One vector is turned by the same rotation once a step. Each row is the vector after some number of steps, and that number follows the row.
The counts run from 0 to 519.
[141 164 145 139 127 113 120 107  96 107 103 147 128 164 158 138 132 138
 160 151 151 163 107 168 166 138 148 114 152  76 108 191 129 108 110 160
 118 191 145 146 145 143  72 138 140 102  81 115  99 111 136 166 120 157
 170 136] -> 100
[158 126 178 138 113 144 142 126 105 116  97 168 151 154 179 142 167 124
 182 139 152 136 120 166 112 141 131 120 149 119 143 137 133 115  74 169
  92 129 168  91 168 117 110 124 117 109 142 134 112 123 125 140 134 151
 189 113] -> 186
[150 191  96 147 125  63  97 114 123 143 128 177 137 167 128 123 124 121
 142 130 150 125  89 127 147 114 140 172 127 137 107 140 127 118  76 166
 136 134 118 128 169 151 124 144 130 121 106 170  90 131 135  63  95 127
 170  83] -> 254
[155 208  95 155 147  87  86 103 121 110 117 134 162 136 156 106 108 107
 157 150 179 123 119 158 144 105 133 125 148 128 125 128 108 164 127 168
  77 139 141 113 116 167 128 108 144 124  94 154  89  99 164 126 148 165
 135 123] -> 211
[148 147 143 126  83  99 106 114 119 121 131 140 165 105 109  80 123 114
 163 143 152 104 100 141 160  80  90 174 159 136  99  85 124 126 101 151
 108 114 155  96 155 165 170 120 175 136 132 108  95 108 138  64 165 137
 155  86] -> 25
[109 189 121 129 100 117 119  95 122 114 135 146 134 109 136 101  80 113
 141 163 142 116 122 132 185 121 100 130 173 107 108  77  82 104 104 141
 160 165 157 122 151 161 141 108 166 136 128 105 109 100 151 101 167 176
 102 124] -> 433
[132 161 135 134 132 138 143 127  88 146  89 152 129 146 188 147 114 130
 204 149 154 145 115 152 125 158 108  86 175  96 129 140  95  97 118 178
  98 142 158 107 181 129 109 118 135 116 128 131  75 132 143 159 152 165
 130 130] -> 96
[150 166 145 165 155 115 145  82 139 113 133 199 137 128 142 107 159 118
 148 108 166 115 141 125 152 161 115 170 149 138 123  86 118  94 100 130
 172 171 149 110 170 159 111 112 125 101 121 135 119  79 164 119 158 149
 162 120] -> 117
[174 188 115 203 164  98 108 135 133 105 138 149 154 148 152 122 137 125
 128 117 194 135 130 157 119 150 167 142 121 107 163 103 121 136 117 163
  98 142 135 122 151 147  95 159 103  75 144 151 119  91 152 108 130 147
 159 111] -> 448
[146 146 124 143 125  86 108 111 124 138 136 140 136 132 135 170 117 165
 147 129 166 123 113 139 162 152 165 131 165  96 116 117  83 133  95 155
 107 159 169 112 153 180 105 152 163  99 134 134 103  94 139 165 126 180
 153 141] -> 104
[164 177 119 165 138  83 107 112 119  92  95 139 182 142 145  87 120 106
 132 136 164 178 120 175 113 102 103 140 110 107 175  92 136 132 108 136
 113 122 121 140 147 137 157 120  96 101 131 119 102 140 124  95 120 166
 165 111] -> 68
[130 144 199 145 107 129 148 117 100  80 104 153 151 151 157 118 104 132
 115 164 120 166 118 162 124 142 120 137 169  61 154 119 105  84 106 134
 135 151 121 117 137 126 138 131 136  87 119  88 105 130 134  97 142 143
 151  69] -> 282
[169 149 121 147  92 133  81 153 125  88 127 105 161 159 111  92 101 146
 109 152 141 137  98 186 153 100 130 125 137  92 148 106 160 143 109 186
  96 132 158 147 162 115 127 164 113  93 177 114 107  95 147  99 130 137
 166 103] -> 132
[139 150 152  92 118 131 144 128  80 137 116 177 122 147 175 126 117 138
 158 143 128  97 134 102 149 139 122 114 195 100 104 118 101  79  94 163
 130 148 136  87 160 114 146 117 137 122 137 126  70  93 174  92 145 145
 119  76] -> 316
[148 132 169 139  93 150 113 140 105 104 117 137 155 162 136 130 148 118
 152 133 121 132 101 175 172 130 123 143 176  87 103 151 149 121 104 166
 113 176 122 153 165 119 101 140 161 121 123 128  88 102 168 118 127 117
 187 118] -> 139
[128 186 130 109  90 120 112 122 114 123 121 143 139 151 117 105  88 163
 122 134 125 159 138 143 207 121 108 140 151  98 125 149 115 100 111 148
 168 190 150 171 169 138 121 125 134 114 130 103  91  82 161 120 121 176
 124 139] -> 377
[148 162 122 182 124 121 128 125 130 161 100 151 133 120 180 142 148 137
 190 105 160 119 112 144 131 129 122  79 167 125 132 104 135 120  86 196
 104 112 141 103 196 127 128 147 138 113 170 151 101  98 123 128 126 158
 165 143] -> 414
[164 124 112 154 108 115 107 103 128 142 130 171 131 133 143 113 149 133
 182  97 176 130  99 136 167 116  96 148 142 112 111  90 160  74  73 161
 152 152 148 116 179 184 116 115 134 105 145 134 104 139 137 128 144 145
 188 149] -> 298
[154 144 141 164  89 162 113 102 145 143 141 164 161 134 126 139 144 122
 131 123 124 114 116 155 192 141 131 132 179 108  92  78 133  89  72 152
 147 169 145 151 187 131 134 139 156 124 171 115 123  92 161 104 150 146
 155 137] -> 518
[159 155 142 135 101 115 147 104  91  91 120 175 151 124 148  75 136 135
 160 130 170 139 147  94 145 119  82 124 130 123 137  80 124  76  96 151
 149 144 150 117 177 152 138 121  95  94 176  90 141 110 143 117 140 166
 148 118] -> 123
[153 184 150 165 123  97 109 131 119  66 141 114 169 125 122  88 112 140
  93 165 144 123 113 172 145 123 146 146 164  97 152  99 115 150 149 140
 105 158 137 120 113 137 129 170 134  95 114 101 105  52 152  87 131 138
 139  96] -> 223
[155 149 136 163  86 113 119 104 126 107 148 163 145 128 115  96 108 129
 113 163 129 109 101 130 165  95 130 155 140 119 118  86 123  92  66 142
 147 135 178 114 170 159 161 145 142 126 175 103 136 116 123  92 136 147
 158 100] -> 20
[128 117 154 143  97 146 101 112 142 103 136 143 161 129 124 124 118 122
 117 136 155 118 135 148 163 155 105 158 160  78 125  51  88 106  92 139
 120 143 151 113 146 155 160 115 164 107 167 103 117 124 181 114 162 160
 135  87] -> 342
[139 213  93 152 154  81 100 138  98 110 124 142 153 125 142 114 130 141
 168 114 165 155 117 137 145 139 136 108 164 143 138 141 115 147 146 159
 104 147 114 142 166 138 110 162 123 109 115 161  84  61 145 135 106 176
 135 148] -> 267
[145 192 133 167 137  80 117 136 111 102 139 155 137 142 122  99 112 153
 146 121 182 141 123 124 117 142 127 162  90 130 168  87 122 106 115 143
 114 131 165  96 167 154  96 165  87  79 154 119 115 110 129 105 133 166
 142  91] -> 447
[110 174 139 156 119  83 117 122 132 175 116 123 145 118 135 148  92 126
 161 140 153 118  93 160 144 139 131 134 195 115 122 117  89 143 114 156
  92 108 150  93 147 150 127 151 180 111 116 140  82 112 127 102 146 157
 130 105] -> 426
[144 155 162 170 109 130 135 103 143 101 128 149 161 119 129 118 129 149
 115 127 134 149 112 144 196 141 113 143 175  68 115  72 108  93  89 132
 156 173 118 158 168 153 137 140 150 105 150  88 118  91 148 107 118 144
 168 135] -> 286
[147 147 125 139 133 143  84 124  85  62 117 120 170 159 138 119 109 143
 120 162 162 139 125 158 143 153 139 108 162  54 132 123 115 117 144 174
  86 153 148 127 112 164 110 113 135  84 133 122  90 106 174 141 151 151
 147 114] -> 217
[125 221  87 150 144  99  94 129 108 112 109 126 173 127 131  83  94 114
 142 148 153 137  92 169 155 105  95 132 170 119 115 132 127 158 153 165
 104 135 116 132 135 131 135 136 147 140  93 133  76  87 157  83 146 148
 128 105] -> 262
[144 193  99 147 160  78 102 115 100  73 109 134 166 151 142  90  93 129
 132 131 166 183 136 133 133 118 109 117 108  90 162 100 124 113 123 152
 128 144 125 139 148 156 155 123  85  83 144 108  92 118 137 111 109 188
 137 127] -> 442
[156 152 150 157 110 128 116 104 106  73 148 165 145 123 142 113 119 135
 120 167 156 104 135 118 148 110 134 143 136  99 121  68 106  76  85 132
 136 144 168 102 127 175 141 111 138 105 148  86 151 119 144 116 157 157
 153 111] -> 394
[128 156 130 150 109 125 110 135 141 157 129 161 157 140 124 168 133 134
 171 110 126 128 105 148 191 157 136 118 192 113  98 105 112 119  93 163
 116 149 127 137 210 134 136 141 186 131 153 139  87  91 164 133 126 159
 135 138] -> 143
[133 173 161  79 106 131 134 129  78 111  70 135 133 140 169  94  90 151
 153 147 122 156 134 147 156 122  86 116 177  92 130 136 121  91 133 145
 131 169 136 129 133 124 127 115 133 109 103 104  68  97 133 107 141 139
 131  85] -> 321
[130 179  96 155 125 106  99 157 119 116 104 126 190 141 118  80 115 103
 141 140 132 147  94 160 149 110  78 138 158 104 120 108 145 150 135 167
 112 116 102 150 177 121 154 149 131 122 125 121  58 129 154  50 121 122
 130 100] -> 29
[116 192 121 154 153  93 103 106 113  87 118 139 160 154 130 136 119 106
 157 178 166 160  98 178 122 139 142 130 115 114 143 148  99 160 128 154
  93 121 156 113 134 149 107 141 123 105 101 145  98 128 151 130 143 172
 125 107] -> 159
[151 144 154 170 138 118 127 124 146 158 114 148 167 147 147 150 163 135
 152  88 152 132 150 137 141 166 108 141 169 139 163  64 100 137  91 127
  96 145 148 124 194 134 139 134 140 105 158 144  95  82 160 118 135 172
 133 118] -> 233
[160 176 113 161 151 133 107 130 121 119 120 115 138 135 184 133  97 178
 102 120 161 140 149 126 154 147 160  84 166  76 158  89 112 123 102 186
 127 165 149 135 149 135 119 146 115  84 172 118 114  81 147 140 133 175
 139 135] -> 273
